[ 20  -6 -11 -80  24   3   5   8]  fozel
[  2   5   4 -18 -28  -4 -12   0]  zipe
[-2  6 31 70 -2 -2 -1  6]  bibup
then: [31 70] | [-2]
then: [31 70 -2 -2] | [-1]
then: [-80  24   3] | [5]
then: [3 5] | [8]

[ 20 -47 -11 -41  -2   3  29  18 -10  11  11  43 -22 -35  -6  -1   4  11
  14  23  23  24  13 -21   6  12 -27 -51 -60 -49  15  31  24   4 -10   4
   7  23  -6  -4  27   0] -> deral
[ 74  23   9 -39  37 -44   9  -5  36 -48  16  -8  10 -19 -65   4  14  -1
  23  11 -11  21  29 -15  12  26  25  11  -3  20  35  18  -4  23 -36 -90
  30  -3  18 -35  -9   6] -> mugig
[ 10 -45  -7 -50  -5   8  19  19   3  -3  29  24 -15 -37   0 -53  -5   2
 -20  19   4  22  10 -21  14  22 -16 -48 -35 -39   5  21  14 -21   3   4
  11  24  -4 -31  29 -15] -> Nipan
[ 74  23   9 -39  37 -44   9  -5  36 -48  16  -8  10 -19 -65   4  14  -1
  23  11 -11  21  29 -15  15  26  25  11  -3  20  35  18  -4  23 -36 -90
  30  -3  18  18  -5  20] -> lofu
[ 74  23   9 -39  37 -44   9  -5  36 -48  16  -8  10 -19 -65   4  14  -1
  23  11 -11  21  29 -15  15  26  25  11  -3  20  35  18  -4  23 -36 -90
  30  -3  18  18 -16  24] -> Foz
[ 74  23   9 -39  37 -44   9  -5  36 -48  16  -8  10 -19 -65   4  14  -1
  23  11 -11  21  29 -15  15  26  25  11  -3  20  35  18  -4  23 -36 -90
  30  -3  18 -35  -9   6] -> zos
find: [ 74  23   9 -39  37 -44   9  -5  36 -48  16  -8  10 -19 -65   4  14  -1
  23  11 -11  21  29 -15  15  26  25  11  -3  20  35  18  -4  23 -36 -90
  30  -3  18  18  -5  20] | lofu
find: [ 74  23   9 -39  37 -44   9  -5  36 -48  16  -8  10 -19 -65   4  14  -1
  23  11 -11  21  29 -15  15  26  25  11  -3  20  35  18  -4  23 -36 -90
  30  -3  18  18 -16  24] | Foz
find: [ 74  23   9 -39  37 -44   9  -5  36 -48  16  -8  10 -19 -65   4  14  -1
  23  11 -11  21  29 -15  12  26  25  11  -3  20  35  18  -4  23 -36 -90
  30  -3  18 -35  -9   6] | mugig

[ 38  23  21  -4 -46 -27] = pov
[ 31  26  12   7 -33 -22] = ziza
[ -3 -17  44 -13 -65  -2] = bam
[ 1  2  1  0  2 -8] = teg
[ 35  34  10  -7 -62 -64] = Favir
[-40   7  82 -42 -27 -34] = gat
[32 18 30 -4 -1  2] = Zov
[-59   2 -25   6   3 -28] = Kefa
[ -4   4 -11 -11 -32 -11] = guper
[-59   2 -25   6 -50 -28] = Fil
[ 12  -7   6  -2 -42  -3] = Benun
[ 72  21  23 -24  -7  35] = lidi
then: [32 18 30 -4] | [-1]
then: [-40   7  82] | [-42]
then: [23 21] | [-4]
then: [10 -7] | [-62]

[ 28  68 -62  20  71 -59 -39  11  23  70  72  15  54 -80  78 -45   4  75
 -50  39 -22  81 -35 -69  27 -10 -60 -64  -4 -19 -86 -77   5  70 -38  46
  45   8  41]  zamug
[-45  68 -76 -34  15 -71   2 -40 -34  70 -39 -31  23  58  39  -5 -17  -9
  38  63  -3 -72 -16 -51   0 -80  22 -76  12  57   3  57 -85  24  59 -35
 -20 -37  -3]  sef
[-83  57  45 -44 -72  69 -26 -50  48  76  45  53 -33 -80 -83 -77 -41  12
 -25  70  72 -33 -14 -58 -21  51  80  -9   3 -74   4 -35 -11 -19 -20 -22
  44 -15  18]  Redag
[-60  21 -72 -62  84  65  53  14 -35 -48 -71 -63  12 -62 -68  26  67 -38
  70 -84   2 -65  23  38 -66  43 -18 -82 -27  50  34 -78  28 -31 -18 -42
 -15  41  23]  Lupap
[ 65  71 -40  50 -25  15  48  24   1  79 -61 -23  20  22  -6  23 -41  83
 -13  14  12  -6  15  31 -48 -30  -6 -85  59  10  74  76  -7 -54  34  33
 -60  12 -10]  tariv
[-27  61  31 -65  31  81  28 -28  17  24  61 -68 -80  58  86  43  69  13
 -55  -1  -4  28 -41 -65   7  -8 -74 -68  65  86  64  27 -29  46 -34 -63
  68  -8  53]  feneg
[ 83 -35  59 -56 -40 -10  72  61 -66 -50  34 -38 -21  49   3   1 -69  65
  82 -10  43  21  26 -20  74 -52  -2 -60 -32  42   9  28 -74 -25 -12  46
 -24  30 -54]  pas
[ 83 -35  59 -56 -40 -10  72  61 -66 -50  34 -38 -21  49   3   1 -69  65
  82 -10 -78  72 -59  69  59  23 -19 -19  64  77  11  78  43  19  35 -17
 -53  80 -10]  giled
[ 13 -84  19  11 -79 -41 -12 -31   3 -30   3 -12  64  -2  13  33  50 -18
  76 -81 -31 -56  56  56  41 -74  -4 -55 -66  30 -10  45  61 -53  68 -27
  61  33 -73]  bifor
[ 58  64 -55  38   1 -13  58  51 -32 -44 -45  67  36  33  28  68 -62  19
  24 -44 -21 -36  15 -51  75 -33  34  29  70 -11 -56  44  73  83  74  21
 -68  68 -18]  Deg
[ 65  71 -40  50 -25  15  48  24   1  79 -61 -23  20  22  -6  23 -41  83
 -13  14  12  -6  15  31 -48 -30  -6 -85  59  35  86  -8  27  -1   5  32
  46  22  24]  digo
then: [-74   4 -35 -11 -19 -20 -22] | [44]
then: [-62  20  71] | [-59]
find: [ 65  71 -40  50 -25  15  48  24   1  79 -61 -23  20  22  -6  23 -41  83
 -13  14  12  -6  15  31 -48 -30  -6 -85  59  10  74  76  -7 -54  34  33
 -60  12 -10] | tariv
then: [-83 -77 -41  12 -25  70] | [72]
then: [ 28  68 -62  19] | [24]
then: [-27  61  33] | [-73]

[  5 -12  82 -36]  pava
[-6 88 -2 36]  Dafu
[-6 88 -2  2]  lus
[ 14  58  75 -24]  fav
find: [-6 88 -2  2] | lus
find: [-6 88 -2 36] | Dafu

[-26 -28 -16 -32 -30 -23 -17 -22 -18  10  32 -32 -27 -29  45 -38  40  34
 -38  35 -25 -24 -47  49 -22   4 -28 -32  40  45 -38 -21 -22 -18  36 -39
 -55 -27 -26] = dirof
[ 48  57  -7  58 -23 -23 -23  -7 -19 -27  52 -10  44 -31 -30  62 -26 -21
  62 -24  49 -30  72 -31 -31 -19 -29 -13 -27 -27 -14 -12 -19 -18 -22 -24
  85  51 -30] = sobu
[-23 -27  29 -28 -23 -23  52 -23 -10 -19  -7 -27 -18  56 -23 -21 -11 -16
 -24 -16 -16  60 -29 -16  56  18  56 -24 -12 -22 -27 -18 -27 -13 -14 -19
 -33 -21  53] = virit
[ 48  57  -7  58  54  47 -36  46  33   9 -27  57  44 -31 -30  62 -26 -21
  62 -24  49 -30  72 -31 -31 -19 -29  53 -26 -29  29  14  28   7  10  20
  27  19 -49] = Paz
[ 30 -28 -16 -32 -30 -23 -17 -22 -18  10  32 -32 -27 -29  45 -38  40  34
 -38  35 -25 -24 -47  49 -22   4 -28 -32 -49  45 -38 -21 -22 -18  36 -39
 -55 -27 -26] = muzu
then: [-23 -23  52 -23 -10 -19  -7 -27] | [-18]
then: [-24 -12 -22 -27 -18 -27 -13 -14 -19] | [-33]

[ 16   1  -3 -15   1 -21  -5   1 -15  17 -18  -8  16  -3 -35   2  30  -7
  15 -56 -13 -10   4  41   3 -11   8  -4  12  11 -23  -9 -22   2  29  22
  -1   6  18 -12 -11 -15   7 -11   1 -22  -7  14   3  -6  -3  -9  -2  -7
   0 -12 -16  -4] -> zite
[ 38  -4  -2  45  -3  20 -92  -2   8  -9 -19   3   6  -3 -19   0   6 -22
  -7   5  34  21 -10  12 -10  11   1  -4  -2 -14  23  -5   5   9   5 -34
   2 -10   9 -11   6   2  56 -71   8 -31   2 -21  -4 -17  -5  -4  -1 -27
   9   6   0 -11] -> duzit
[ 38  -4  -2  45  -3  20 -92  -2   8  -9 -19   3   6  -3 -19   0   6 -22
  -7   5  34  21 -10   6 -10  21   1  -4  -2 -14  23  -5   5   9   5 -34
   2 -10   9 -11   6   2  56 -71   8 -31   2 -21  -4 -17  -5  -4  -1 -27
   9   6   0 -11] -> ger
[  6 -10  21   1  -4  -5 -14  23 -15  17 -18  -8  16  -3 -35   2  30  -7
  15 -56 -13 -10   4  41   3 -11   8  -4  12  15  37   3 -13   7  14 -37
 -13  -5  23  11  -4  -4 -11 -15 -19  14   1  12   2 -18  -2  -5   7 -19
  -2   1   9   1] -> vit
then: [  8  -4  12  11 -23  -9 -22   2  29  22  -1] | [6]
then: [  6 -10  21   1  -4  -2 -14  23] | [-5]
find: [ 38  -4  -2  45  -3  20 -92  -2   8  -9 -19   3   6  -3 -19   0   6 -22
  -7   5  34  21 -10   6 -10  21   1  -4  -2 -14  23  -5   5   9   5 -34
   2 -10   9 -11   6   2  56 -71   8 -31   2 -21  -4 -17  -5  -4  -1 -27
   9   6   0 -11] | ger

[-36  30 -17  11  66  20 -28 -18  21   4  25  42 -34  23  83] : las
[-32 -12   9 -13  49   3  53 -21  46  31  52 -10 -40  73  14] : rosor
[ 16  25   0  -1  70  10  20 -16  41  20  45  16 -48  53  52] : metek
[ 11 -55 -14 -32 -58  19   8 -65   0  18  25   0  37  56  35] : pato
then: [  3  53 -21  46] | [31]
then: [18 25] | [0]

[ -5 -18   3 -27] = Panil
[ 11  -4 -21  18] = Sene
[ 10   8 -20   6] = gil
[-15 -19 -20  30] = limi
[80 23 16 -3] = Pes
[ 23  25  -7 -16] = leb
[-15 -19   5  20] = Fivu
[16 -8 14 -5] = pinok
then: [ -4 -21] | [18]
find: [-15 -19 -20  30] | limi

[-17 -41  48  41 -41] = bubo
[ -1 -50  34   7  -5] = nok
[ -5 -78  67 -18  -6] = sulod
[-11  32 -37 -12   8] = Goz
[-11  32  34   7 -32] = des
[ 29  -8 -18  24 -31] = nezov
[ 25 -12 -11  13 -21] = rafu
[-17 -41  48  -7   0] = pafum
[ -9  37 -41 -19  18] = dafis
then: [ -9  37 -41] | [-19]
find: [-11  32 -37 -12   8] | Goz
then: [-11  13] | [-21]
find: [ -1 -50  34   7  -5] | nok

